In the rows, zero is written as 128.
The rows below fall into families. The same turns and mirrors carry the whole set onto itself and the rows of a family onto each other. For each named row, which other rows are in its family? Write them in the order they are listed.
These 32 rows form 4 families of 8 rows each.
k_884: [129 128 116 126 105 123 164 153 139 122 142 102 143 136 143 136 129 153
 171 105 106  99 110 107 147 149 141 124]
k_58: [ 96 117 110 114 128 113  70 100 154 156 102 111 114 147 117 112 119 117
 134 140 146 123 105 138 152 138 104 120]
k_632: [120  94 133 149 121  96 123  86 159 131 116 145 140 146 147 146 143 129
 121 107 119  93 121 121 119 115  96 110]
k_885: [149 140  82 133 110 119 103 172 127 126 120 103 139 156 156 118 114 141
 154 158  94 134 107 146 126 171 117 144]
k_141: [107 120 126 142 104 121 157  88 154 149 105 138 133 134 115 160 121 119
 132 128 126 109  93 116 133 117  99 129]
k_707: [145 136 132 133 118  98 146 170 109 142 156 140 132 148 167 113 107 145
 181 127  94 115 115 108 133 140 108 131]
k_943: [134 109 130 150 123 107  74  95 138 143  94 144 114 139 159 131 134 117
 120 151 116 122 123 163 127 114 106 125]
k_2: [121 149  92 141 129 115 103 162 127 135 134 117 106 139 112 105 114 131
 145 162 111 115 102 139 113 179 136 153]
k_415: [157 147 111 137 108 116 101 156 123 144 124  97 155 143 130 118 125 130
 173 157  96 120  87 143 131 167 136 131]
k_225: [ 98 110 124 134 128 108 122  95 142 140 128 147 106 163 145 112 112 133
 151 110 154 117 121  99 154 100 100 106]
k_932: [107 116 156 133 119 107 132 124 144 157 128 140 102 153 154 121 148 147
 130  98 125 109 125 133 151  92  87 129]
k_624: [112 138 139 106 111 121 163 164 119 134 150 141 129 150 165 108 103 130
 157 128 112 105 120 105 103 146  86 148]
k_190: [139 123 112 126 132 124 103 121 115 160  83 141 131 131 129 123 119  94
 141 169 129 124 114 146 114 105  93 121]
k_947: [134 148 140 110 114 131 103 184 120 144 130  82 109 145 155 117 130 130
 157 130 107 138 108 138 147 159 120 132]
k_711: [125 141 123 146 110 111 150 160 111 106 154 124 130 158 167 125 107 158
 154 122  92 139 109 107 127 153 103 142]
k_522: [123 105 134 134 119 109  72 102 146 139  86 110 109 128 142 127 137 116
 115 132 125 118 137 156 142 125 106 131]
k_346: [114 124 106  89 130 123  96 118 171 155 101 121  96 128 122 150 141 114
 130 125 134 140 119 154 145 130  99 131]
k_808: [113 159 119 105  96 158 113 168 134 125 121  91 106 156 151 115 130 120
 152 143 134 134 126 142 116 140 132 146]
k_252: [133 137  95 119 108 129 104 181 119 117 116  82 127 149 157 112 110 148
 144 142  99 141 119 131 139 159 116 147]
k_837: [114 134 143 131 118 102 135 122 144 148 123 152 102 158 143 137 133 114
 153 105 143 136 141 105 129  86  83 127]
k_780: [116 148 101 134 127 133 104 180 116 123 125 101  92 139 129  97 119 127
 141 156 122 125 121 131 113 156 139 138]
k_944: [103 105 122 144 129 105 140  78 153 144 123 150 126 156 139 118 107 124
 144 126 140  93 105 104 147 126  93 114]
k_52: [128 116 130 164 114 101 143  96 152 156 111 146 151 150 128 129 140 146
 138 121 115  85 105 140 136  96 108 122]
k_601: [105 142  93 148 110 106 150 163 146 121 158 125 111 156 125 120 114 147
 149 115 118  93 123  91 115 144 136 135]
k_911: [113 115 129 119 134 130 102 115 154 151  90 100 125 129 125 121 162 135
 119 124 129 112 118 172 151 119 117 126]
k_524: [113 141  91 112  92 120 149 140 139 116 155 125 151 135 123 137 118 152
 162 113 116 108 115 108 113 132 141 138]
k_188: [135 158 109 116  88 113  94 142 124 149 129 123 145 135 121 110 102 124
 161 169 104 120 104 139 111 157 111 172]
k_301: [107 138 110 154 121 109 160 169 118 133 152 141 101 152 141 114 100 138
 142 133 106  95 104  96 105 151 116 136]
k_720: [112 115 116 133 139 129  77 103 131 155 101 130 115 160 141 104 114 102
 138 159 146 122 101 142 132 125 103 104]
k_567: [124 143 106 149 105 107 152 153 132  97 143 102 152 157 151 130 112 154
 156 117 100 123 119 100 131 160 115 143]
k_151: [138 121 136 133 143 105  82 121 124 166 105 148 128 141 139  99 147 126
 135 151 113 123 114 172 130 106  93 129]
k_258: [107 100 144 137 121  93 106  98 134 136 120 145 113 143 158 139 134 137
 114 102 117 115 126 117 128 101  91 112]

Which other rows belong to the same family as k_711? k_632, k_885, k_943, k_522, k_252, k_567, k_258
Which other rows belong to the same family as k_2? k_58, k_225, k_780, k_944, k_601, k_301, k_720
Which other rows belong to the same family as k_188? k_141, k_624, k_190, k_346, k_808, k_837, k_524

